Q:
[[125 123 125 118 128 140 121 121 135 117 136 124 133 125]
 [135 125 135 121 125 135 128 128 121 133 120 132 129 133]
 [125 124 121 127 136 132 123 134 127 128 123 110 129 124]
 [133 139 137 109 123 122 111 144 112 151 122 147 118 136]
 [125 123 131 129 133 134 124 125 138 120 129 126 136 124]
 [120 116 129 119 132 129 117 125 129 118 142 120 130 125]
 [122 122 124 125 134 137 130 127 125 129 121 109 125 129]
 [133 122 130 121 123 130 133 128 126 132 120 137 126 140]
 [122 116 129 125 134 130 136 133 128 131 119 119 129 125]
 [121 118 120  99 129 128 141 119 103 124 114 130 128 113]
 [122 120 131 126 139 135 122 126 130 122 126 117 136 121]]
A: 121

Q:
[[125 126 131 129 128 126 126]
 [146 126 151 157 132 152 105]
 [114 122 113 135 128 134 140]
 [104 119 103 140 128 139 149]
 [135 128 137 139 130 136 119]
 [105 120 104 139 128 139 147]
 [122 125 136 130 129 123 123]]
A: 123

Q:
[[134 132 135 125 120 116 141]
 [126 119 134 132 139 135 115]
 [129 130 142 119 128 115 138]
 [107 122 137 113 151 155 125]
 [129 133 136 117 131 121 126]]
A: 126

Q:
[[147 139 127 127 126 139 122 117 133]
 [133 144 134 138 126 141 125 128 129]
 [123 130 141 136 122 137 128 127 120]
 [122 135 134 145 115 129 117 125 129]
 [128 128 123 115 152 125 146 146 130]
 [135 138 140 132 126 150 130 124 119]
 [123 123 126 115 148 128 147 143 123]
 [116 126 127 123 146 123 145 148 126]
 [137 137 122 134 123 123 116 122 142]
 [134 118 120 117 133 116 128 125 134]]
A: 134

Q:
[[130 129 127 127 128 125]
 [127 130 130 128 130 132]
 [128 129 129 127 128 126]
 [127 123 129 132 128 133]
 [128 129 128 127 128 128]
 [135 125 117 133 136 125]
 [125 129 128 126 131 133]
 [127 129 128 127 130 129]
 [129 131 128 126 127 128]
 [128 131 129 128 127 126]
 [130 137 130 110 150 121]
 [131 129 130 133 124 123]]
A: 123

Q:
[[125 134 129 128 136 128 128 103 123 137]
 [141 136 134 128 115 123 130 136 131 130]
 [118 134 123 125 111 130 124 111 124 126]
 [135 137 131 130 124 127 130 129 129 127]
 [117 143 127 127 123 125 128 117 124 123]
 [111 123 127 128 109 128 127 143 124 131]
 [111 127 126 121 131 133 129 138 131 120]
 [136 123 126 128 145 120 134 129 135 133]
 [148 130 134 134 125 135 127 140 134 123]
 [148 118 131 129 136 130 130 140 141 122]
 [140 123 129 127 137 127 128 122 132 133]]
A: 133
---
[[146 124 147 119 111]
 [149 152 133 125 141]] -> 146, 141

[[132 135 143 112]
 [150 117 103 107]] -> 132, 107

[152 111 153 126 136 147] -> 152, 147

[112 152 145 115 105 116 120] -> 112, 120

[140 116 114 154 135] -> 140, 135

[152 100 132 152 118 110] -> 152, 110
---
[129 106 136 126 125] gives 129
[100 142 140 141] gives 100
[122 123 104 137 115] gives 122
[158 142 128  98 117] gives 158
[104 138 140 135 143 142 126] gives 104
[129 135 134 133 101] gives 129
[143 124 113 106] gives 143
---
110  128  112  156  135 value 112, 156

142  155  105  135  151
120  113  140  124  115
127  143  120  135  139
value 140, 155

130  126  124  130  150  128  117 value 130, 150

142  106  129  144  111  132  145 value 144, 145

138  144  139  141  139
144  136  140  153  135
146  141  139  141  152
value 140, 153

141  140  100  123  140 value 100, 141
---
[[145 120 121 121 145 122]
 [156 114 115 115 156 118]
 [148 119 120 120 148 121]]: 120

[[120 131 111 114 107 129]
 [134 125 105 126 120 124]
 [135 121 136 134 142 150]]: 134

[[134 129 127 129 148 115]
 [146 132 131 135 141 122]
 [140 134 139 132 150 124]]: 132

[[131 126 124 131 127]
 [113 138 149 110 134]
 [131 126 124 131 127]]: 124

[[110 121 133 114]
 [116 122 102 139]
 [124 144 114 124]]: 144

[[128 135 123 152]
 [128 128 128 128]
 [128 140 129 141]]: 140

[[119 129 128 124]
 [123 131 126 152]
 [130 130 126 134]]: 130

[[123 122 144 126]
 [127 130 129 134]
 [106 148 152 154]]: 148

[[153 110 128 147]
 [119 138 128 125]
 [123 133 118 123]]: 133

[[152 107 117 144 136 109 123]
 [123 102 123 108 125 155 137]
 [148 151 107 136 107 102 124]]: 107
---
[124 135 119 137 105] --> 119

[[120 118 108 149 117 105]
 [100 121 146 125 106 129]
 [112 114 123 145 102 141]] --> 149

[129 137 127 126 105 123 121] --> 105

[108 107 103 154] --> 107

[[110 150 135 126 124 124 118]
 [124 140 128 133 129 128 116]] --> 124

[[150 117 116 137 109]
 [146 130 122 132 138]] --> 116

[[131 125 120 141 138 108 150]
 [138 122 116 137 139 131 124]
 [144 138 143 111 109 121 124]] --> 138

[[145 144 145 149]
 [123 119 122 142]
 [126 131 127 101]] --> 144

[111 127 145 158 137 100 105] --> 137

[152 150 144 146 157 155] --> 146
---
146	132	132	102	132	145
107	124	124	155	125	108
result: 108

144	120	108	118	119	138
144	118	105	114	119	136
result: 114

125	149	136	150	143 result: 143

134	107	103	98	122	131 result: 107

144	156	157	146	156	153 result: 153

141	124	138	98	137 result: 137

112	130	129	98	130	126	129 result: 126

133	125	147	120	150	119 result: 125

148	116	103	118	126	145 result: 118

121	153	113	135	109	117 result: 117
---
[[119 130 151 145 144 130 136]
 [119 128 152 143 145 127 134]
 [117 136 146 151 141 140 142]] result: 130

[[137 134 126 116 105]
 [117 127 115 149 123]] result: 134

[[102 123 135 142 150 134 145]
 [134 124 128 132 120 128 130]] result: 123

[[148 129 123 104  98 119]
 [139 157  99 107 104 122]
 [133 147 109 101 141 128]] result: 129

[[158 114 105 107 117]
 [140 105 114 113 127]
 [131 123 126 117 127]] result: 114

[136 121 106 121] result: 121

[[152 131 143 136 120 110]
 [115 122 132 116 118 113]
 [146 117 152 133 123 103]] result: 131
